(in the rows, 128 means zero)
Each path below is one point turned by a fixed rotation once a step. After each direction that follows a path, write how fast that rotation turns it, in degrees each step (0 if it stays still).
Each turn is a multiple of 5 degrees from 10 to 175, or 0.
Each row of a path follows its step; steps can be skipped.
path 1
step 0: [132 136 131 136 122 123 120 143 111 117 136 134 132 131 130 124 126 124
 117 128 114 130 135 117 128 123 127 137 130 107 131 133 131 137 140 130
 121 116 118]
step 1: [131 126 119 120 114 119 147 110 118 138 116 128 124 139 134 131 127 132
 136 118 124 132 127 134 134 121 135 126 128 125 134 126 124 131 108 128
 123 139 120]
step 2: [127 121 145 138 139 123 123 142 130 114 128 125 118 131 122 114 130 130
 123 132 125 132 113 130 132 140 124 122 132 133 142 135 127 136 132 124
 127 147 120]
step 3: [122 132 122 136 133 121 143 135 136 126 128 124 141 136 125 134 117 127
 117 129 124 129 141 132 119 112 142 139 134 127 124 120 132 131 121 141
 115 133 143]
step 4: [125 137 116 128 128 130 116 127 116 130 114 131 120 130 126 137 119 108
 137 120 115 124 133 129 142 140 125 120 137 130 128 136 123 132 142 125
 128 140 127]
step 5: [119 114 114 126 137 143 133 127 129 116 128 129 138 124 136 131 121 131
 125 138 142 143 116 135 129 115 120 124 125 129 138 128 131 127 119 134
 127 138 119]
step 6: [110 131 147 131 128 140 135 129 127 132 145 125 129 116 121 123 127 120
 127 121 116 124 138 120 134 134 130 129 149 124 121 129 140 131 128 130
 126 128 123]
step 7: [140 123 117 123 133 120 123 130 110 121 126 133 116 130 143 128 131 130
 134 132 133 133 142 125 137 114 136 116 130 123 120 116 129 114 129 133
 113 131 131]
step 8: [123 123 135 109 135 135 124 128 120 127 120 114 125 129 127 124 125 133
 120 117 129 134 132 120 129 133 117 135 126 135 121 137 120 139 114 123
 146 143 123]
Speeds:
[125 128 125 130 126 127 126 126 126 131 127 132 124 127 136 128 124 126
 125 126 128 132 123 125 128 130 127 131 125 129 127 131 124 129 125 129
 129 127 129] | 100
path 2
step 0: [136 119 129 134 120 128 120 134 109 119 113 135 129 118 145 127 124 112
 116 125 119 140 139 127 123 142 134 127 126 136 125 125 133 133 125 125
 133 126 134]
step 1: [126 107 129 116 129 123 120 133 111 124 116 139 132 130 130 140 138 122
 119 131 133 118 131 134 124 124 125 113 119 140 129 119 121 121 118 124
 131 119 129]
step 2: [115 116 121 113 129 121 124 127 111 148 128 134 128 132 124 136 121 134
 133 135 133 143 136 125 118 122 113 127 117 123 129 126 132 123 119 131
 124 122 120]
step 3: [117 123 118 123 131 130 144 120 123 132 123 130 142 124 146 134 116 132
 136 131 120 144 120 130 126 127 134 142 127 122 135 120 124 127 122 124
 118 114 119]
step 4: [137 121 119 132 136 132 140 126 120 110 120 129 135 123 122 134 136 130
 127 128 138 142 128 133 125 141 138 148 128 124 123 118 116 136 116 132
 133 126 119]
step 5: [125 122 138 148 128 143 118 134 109 122 118 146 129 126 121 126 129 126
 135 127 130 129 122 134 130 141 121 128 124 119 121 131 115 132 115 135
 131 124 129]
step 6: [115 133 117 134 128 132 117 132 112 117 120 143 136 131 127 134 124 127
 136 119 136 132 133 123 128 116 121 115 123 129 130 131 132 142 126 119
 128 112 140]
step 7: [138 130 104 120 127 124 115 127 111 129 125 129 126 129 146 124 121 119
 124 129 128 143 133 124 115 135 123 121 130 130 134 118 132 133 131 130
 134 112 132]
step 8: [137 116 122 117 129 118 128 136 114 126 132 133 127 114 138 134 136 121
 123 140 126 132 115 144 119 124 135 126 124 132 141 125 116 120 121 134
 126 111 124]
Speeds:
[127 129 126 127 130 128 133 130 127 129 130 123 131 127 130 128 128 125
 132 128 124 128 132 130 121 130 129 129 129 127 129 126 124 130 130 129
 128 130 136] | 90
[130 126 126 130 129 129 128 128 131 128 130 127 124 124 128 131 130 129
 126 128 122 128 129 123 130 125 122 129 130 128 121 128 124 127 128 125
 125 125 129] | 0
[129 126 121 124 134 125 128 127 130 131 131 129 127 131 127 123 124 126
 131 130 126 127 125 129 126 125 126 126 125 130 128 126 130 128 129 129
 127 125 125] | 70
[127 130 129 130 129 126 128 128 126 131 129 127 127 128 122 129 131 129
 129 135 126 129 126 132 128 131 124 125 131 130 130 134 129 129 122 130
 124 128 129] | 110
path 3
step 0: [135 125 121 131 114 126 143 127 137 121 128 126 129 141 131 140 135 127
 138 130 125 131 125 133 133 120 135 131 123 116 123 116 126 156 131 133
 128 137 134]
step 1: [128 136 123 132 117 125 139 124 127 132 129 140 143 132 119 138 122 124
 132 135 125 133 140 140 117 116 137 130 129 113 121 140 127 125 124 140
 113 130 130]
step 2: [126 125 135 138 129 125 128 118 133 135 126 129 129 107 131 132 123 124
 133 138 144 117 135 138 116 121 124 138 126 109 118 133 129 139 118 127
 137 131 122]
step 3: [118 129 130 120 122 130 132 134 129 143 112 130 132 129 146 131 132 126
 134 128 114 118 118 129 122 130 122 134 121 118 114 139 135 138 121 127
 128 128 112]
step 4: [132 131 125 123 121 121 136 111 128 145 121 131 125 148 136 140 132 120
 129 128 127 127 136 132 138 130 113 136 148 125 120 127 132 133 127 127
 133 136 128]
step 5: [140 125 127 122 115 123 125 123 130 119 142 140 140 131 131 128 125 118
 136 138 127 136 122 121 128 130 113 122 136 112 116 126 132 140 122 127
 117 139 129]
step 6: [133 129 123 137 118 136 137 132 135 129 132 129 130 125 128 131 131 132
 123 136 121 118 133 130 123 125 130 140 137 112 120 124 135 152 125 137
 118 116 143]
step 7: [133 137 136 134 125 121 138 121 136 127 123 132 140 125 133 137 123 123
 122 141 117 124 127 130 120 111 135 150 125 121 115 130 124 123 137 132
 125 129 118]
step 8: [135 118 131 131 124 120 135 123 129 143 125 120 122 130 136 132 125 125
 137 127 131 122 130 139 128 116 139 128 123 117 112 125 119 142 114 126
 128 144 113]
Speeds:
[129 130 127 124 123 131 129 125 127 129 128 123 127 133 130 128 130 133
 127 128 129 127 127 126 126 126 125 129 125 127 127 126 121 126 131 129
 131 127 123] | 90
[126 127 131 128 136 126 131 126 130 128 129 129 131 128 127 127 125 130
 125 126 125 127 131 126 123 123 131 125 127 124 128 130 124 131 128 130
 130 126 128] | 65
